The rows of X fall into several groups, and each row is roughly a mix of its group's hidden directions.
X, 128 rows:
[[ 17  25   1  39 -46  10  -3  -8  21  21   7 -26 -21]
 [-20  -9  21  42  13  -5  11  10 -34  -5 -28  40 -10]
 [-35  -5  14  14   3  24 -17  -6  56  12  14 -23  19]
 [-26 -25  28  17 -23 -17   6 -42  -9  12 -37 -11 -13]
 [-28   3  10  26 -20  17  12 -29  -6  39 -39   5  22]
 [ -8   0  -6 -21  25  12  -1  24  -9  25  14  39  51]
 [ 11   1 -46 -12 -38  -7  40  18  -5  -8   2  -6 -28]
 [-29  14   7 -48  22 -12   0  20 -16 -40 -10   0  21]
 [-14 -18 -28  -7   3 -21  35  26  20  -1 -10 -39 -32]
 [-24  21  10 -17  37  16  38  11 -30 -17 -31   7  -8]
 [ -1  -8 -33 -14   0  10 -19 -45  23   4  19  25  38]
 [ 28  17 -21 -10   4 -16   8  16  -5 -52  -3 -21 -38]
 [ 22 -10 -41  -9 -23 -21  42  31  -3  -6  -1  -8 -26]
 [ 17   4   1   7 -16  30 -17   0  21  11  44 -42  27]
 [ 10  -2   6  -1  -5   6  30  53 -18  -1 -24 -39 -21]
 [ 43   7 -38 -15 -17 -13   8   8 -46  -3   7  20  -4]
 [ 22  10 -17 -11   3 -22   8   0 -21 -52 -25 -23 -32]
 [-37  -3  41  27  18  -8   0   0  38 -12  -2 -31  -5]
 [ -2  13 -19 -20  32 -18  52  -8   5 -31  -9  24  13]
 [-39 -16   7 -24  10  28  18   9 -10  -2  29  27  38]
 [ 26  10   9  24 -20 -35 -30  -9  24  24 -10 -22 -32]
 [  2 -17   5 -16  33   2 -29   7   0  34  15  28  46]
 [ -5   2 -38  18  13   3  -8  28  45   8   0  13 -41]
 [-11  -9   0   6  -3  42 -19   6  39  11  13 -24  44]
 [  5  33 -32 -16 -44  36  22 -21  -6   3   7   5  14]
 [ 35 -13 -47 -23  -2 -18  22  24 -33   1  -8  -2 -12]
 [ 28 -16 -31 -17  13 -43   1  -8 -32  -6   0  33 -17]
 [-36  39  -2 -14  -7  22  17 -25  19  39  -6  -8 -21]
 [ 38 -11 -27  29 -17   1 -54   2  13   4  15   9  -3]
 [ 15 -10 -48 -13 -23 -15  40  29  -1  -2  -2 -14 -25]
 [ 13  17  -1  36 -46 -14  16 -14  11   8 -11 -24 -38]
 [ 14 -12 -52 -14 -27 -13  39  24   3  -6   2 -11 -21]
 [-14  -2 -22   6 -28  12 -35  13  15   9  -6  20 -55]
 [-30 -17  14 -38   8  38   5   9  26   4  12  16 -36]
 [ 23   0 -32 -11 -21  -6  43  35 -22 -11 -11 -24 -17]
 [-32  11  19  24  -4  24 -11  -2  47   2  16 -35  20]
 [ -6  14   4 -40  10  -4 -31  33  10 -30  42  -6   5]
 [ 13   3  -8 -34  35  -1  -7  40  10 -19  42  11  11]
 [ 24  13  -7  33 -17  -3   5  20  17  57   6  25  -2]
 [ 21  45 -11  36 -26  14  -2  -1  16  34 -19 -13   3]
 [ -5   6 -34  39  24  -8   7  24  48  11  -2   7 -19]
 [-33   0 -29 -17  -9 -31  -4  -7  46  12   8  28 -19]
 [ 38   1 -45 -23 -16   4  -5  -7 -36   4   9  29  15]
 [ -4  28 -27 -19  17  17  -3  11 -36 -29 -29  25 -23]
 [-22   2  12  13 -44 -21  24   8  -7  45   0  26  14]
 [ 40  16 -28 -14 -27  12   6   0 -48 -11   4  19  15]
 [ 29 -13 -25 -29  10 -18  11  -1 -48  -1 -21  28 -15]
 [-20  19  -5 -41  13  21   1  24 -15 -40  20  -2  31]
 [-22 -25  -9  -7  16 -19  30  27  25   6 -20 -33 -36]
 [-13  24   1 -12  11  18   1   8 -46 -15 -48  13 -26]
 [ 29   2   6  32 -20 -23  -3 -11  35  20   8 -24 -40]
 [ -7 -10   1 -13   3 -36  33  -8   2 -44 -10 -18 -41]
 [ 21   6   9 -11  -3 -41 -19   2   3 -35 -11 -35 -39]
 [ 36  22  -4 -11 -17   8  19  18 -59  -6 -15   2  -5]
 [  9  -2 -33  -8 -33  47   4   5  13  -5  11 -15  42]
 [ -8   5  14  47   4 -27   1  -9 -37   0 -13  20  40]
 [ -1  15 -19 -40  -6 -12  37 -26  -8 -37  -8  28   2]
 [-27   6  22 -38   2 -22  18 -33 -23  -5  -3  15  38]
 [-16 -28  34 -28  12   8  29  -4  42  18  22 -16   4]
 [ -6  -6  13 -53  -9  20 -17 -21  22  11  35 -17  20]
 [ 16   1 -26  27  21  21 -43  38  -5   4  -6   5 -28]
 [ -4 -10  -5 -13   1 -17  17   2 -49 -36 -44   7 -16]
 [ 40 -17 -27 -10  -4 -37   9  13 -29  -7   3  35 -18]
 [ -8  16   7 -16  24  10  11 -22  18 -45  -9 -50   1]
 [-19 -21  28 -38  19  18  25   0  38  14  26 -14   3]
 [ -3  12   0  18 -37  -7  30 -13   1 -28 -13 -30 -45]
 [-20   2  15  46   5 -22   8   8 -38   0 -35  27  -4]
 [ 47  18  -4  16   4  33   4   3 -36 -25 -16 -25   7]
 [  3  -3  27  13 -34 -36 -32 -15   6   6 -14 -28 -34]
 [ 18 -14 -22 -18  12 -39  -1 -15 -36  -6  -5  41 -26]
 [  0 -34   1   6   7  22  46 -29  -2  -2  34  -6  30]
 [ 30  16 -21  21  -9  -6  30 -14 -11 -28 -32 -27 -31]
 [ 27 -21  13  34 -10 -27 -16 -19  13  36 -17  -4 -33]
 [ 27  25  -1   8 -27  -5 -35  29  23   9  37 -12 -21]
 [ 15  -1 -30 -20   2 -44  11   7   5  -7 -38   4 -40]
 [-19 -17  -7 -37  26 -44  25  -2  -9 -36  -9  10  -4]
 [ 21 -21  -3  -6 -16  -4  47 -17  -3 -44  12  31  -6]
 [  0  34 -35  32  14  40 -12  25 -10 -17  -7  10 -17]
 [ 21  -9 -18 -57  17 -34  23  -6   7 -17 -14   0 -13]
 [ -2  -8  31  15  43 -33 -16  27  10  29  -2 -12 -23]
 [-26   8  40  17  19 -21   5  23   8  11 -11 -22 -45]
 [ 21 -12 -66 -16 -21   0  18  18  -2  -4  13 -19   7]
 [  3  37  -6 -31  -5  -2 -12  35  -8 -50   9 -20  -8]
 [-26  10  15   3  18  40 -25 -14  18  10  -1 -34  38]
 [  9  11 -26  -2 -31  36 -14 -19  15   2  27   8  45]
 [ 28  21 -15  36   2 -36  -3  -7 -30  -7 -22 -11  33]
 [ 37   8   3  58  15  11  13   9  -5   0 -29 -22   5]
 [-12 -28  29 -32  11  18  31   0  40  10  26 -15  -6]
 [-23   4  29  16  20 -21  -3  30  13  22  -3 -24 -46]
 [ 28  17   6  -1 -19 -19 -42  28  13  -9  25 -19 -35]
 [-22 -33  16 -38  28   0   3  16  -1 -22  41  16  11]
 [ 28  19  -3   4 -15  22  -2  13  21 -17  54 -33  -2]
 [ -3   4  -2  32 -37   4  19 -25   2 -14 -22 -25 -45]
 [  6  16 -26  25  46  18 -17  33 -14  -8 -22  21 -15]
 [-21   8  25  14  -8  36 -22 -21  16  38  -2 -11  37]
 [ 21  45  -8  29 -47  10  -7  14  13  18   7 -16 -13]
 [-40  -4  45  18  23   5  -1  -1  36  -3 -12 -30   0]
 [-32  -4   1 -41  23 -30  20 -10  -7  -9 -18  42  -5]
 [  3   6   7   2 -13  16  -5   8  36  14  66 -13  15]
 [ 39   1 -39  39 -13 -17  -9  20  15  -4 -11 -12 -29]
 [ 33  -1   8  25   0 -31 -30  -7  13  23 -30 -10 -38]
 [ 18  -4  -4 -29 -31 -13 -10 -19  29  13  31 -41  18]
 [ 28  -5   4  -8 -32 -13  -3 -23  20   9  30 -44  30]
 [ 23   2  -3 -24 -10  13  -4 -12  30   7  39 -45  28]
 [-23   2  27 -53 -10  -3  23 -33 -19  -9  -1   8  22]
 [ 32  20 -23 -13 -32  23  19   6 -47 -17  -5  -1  14]
 [ 29   6  10   9   7 -30  22 -27 -19 -10  -9 -16  53]
 [-25 -35  19   0  15  22   7  -8   6  36  23  28  33]
 [-22 -14  15  15   4  19   4 -15  14  55   4  21  38]
 [-12 -10   3  28 -15  45   0  -6 -10  45   1  27  26]
 [-36 -26  16   0  37  -6 -12  11  38  24 -11 -21 -19]
 [-15  23  -7 -32  25   0  43  -5 -22 -29 -28  19  -4]
 [-33 -13  37   4  43 -23 -16 -11  14  13 -16   4 -27]
 [-34  10  50  26   3  16 -16 -14  39   1   7  -4  10]
 [ -2 -21  42  26   4   6  -7   8  15  39  11 -40  17]
 [-22  20  -4 -37  13  29   5  26 -12 -36  21   0  31]
 [-15  -9  -6 -40  19 -34   9  -2  -6  -6 -36  34 -28]
 [ 20   8 -31   0 -34  34  -7  -4  12   1  27   3  46]
 [ 45 -17  28  21 -12  27  -3   7  -8   5  -3 -47  -4]
 [ -4  -1  19   8   5  -2  22  52  -4   4 -19 -43 -31]
 [  0 -23  37   1 -10 -47   8 -19  -8  21   2 -18  36]
 [ 20 -21  -4  11 -35 -29  -4 -21  41  14  31 -15  16]
 [ 34  -5  -4  23 -34 -25 -36  10  -6  23   3  10 -35]
 [ 29  15 -11  20  -7 -41   6 -21 -21  -9  -4 -14  48]
 [  1  32 -19  -8 -48  43  15 -20   0  -2  10   6  20]
 [-16  13  -3 -47  27  -5  -3  22 -18 -47  -3  -2  19]
 [ 24  -5 -32  50  20  -9  -8  30  33   8   6  -2 -13]
 [ 19 -19 -17  -6  22 -53   6  12 -30 -12  -6   9 -32]]

One row of each group comes first, with its name. Which group is each row after those in?
[ 30 -44   0  19 -26 -11   3 -10   8 -21  27  37  -8]
<123>
[ -6  40 -12 -31  -3  11  -7  34  -1 -44  22 -15   6]
<39>
[ 21  29  30   2 -18  34  15  26 -39  -1 -20 -14   7]
<85>

[ 18  16 -53  -9 -45  11  22  -4   7   0  24   2  11]
<85>
[ 26  13 -21 -12  -5 -17   4  13 -19 -55  -4 -21 -32]
<39>
[-18  12  47  12  17  20 -41 -27   3  10   4  19  20]
<85>
[-11  17  12  35 -57   3   2  -7   9  40  -2  -4  -4]
<39>
[-39   7  37 -33  24  24   7  -6 -33   2 -15  11  10]
<123>
[-34 -22  22 -36  35   4 -20   3   0   3   9  18  37]
<39>
[ 42   8 -39 -17 -19 -12  11   5 -45  -2   5  22  -6]
<85>
[-16  37  -6 -40   6   8  -9  30  -9 -43   8 -11  18]
<39>
[-25  -2   6  18  11  -1  10  18 -24  -6 -40  38 -40]
<123>
[-27 -27   6 -10   8 -20  57  -7 -12 -26 -13  10 -20]
<39>
[-11  10 -33  15 -24   7 -44  17   8   7  -5  19 -44]
<123>
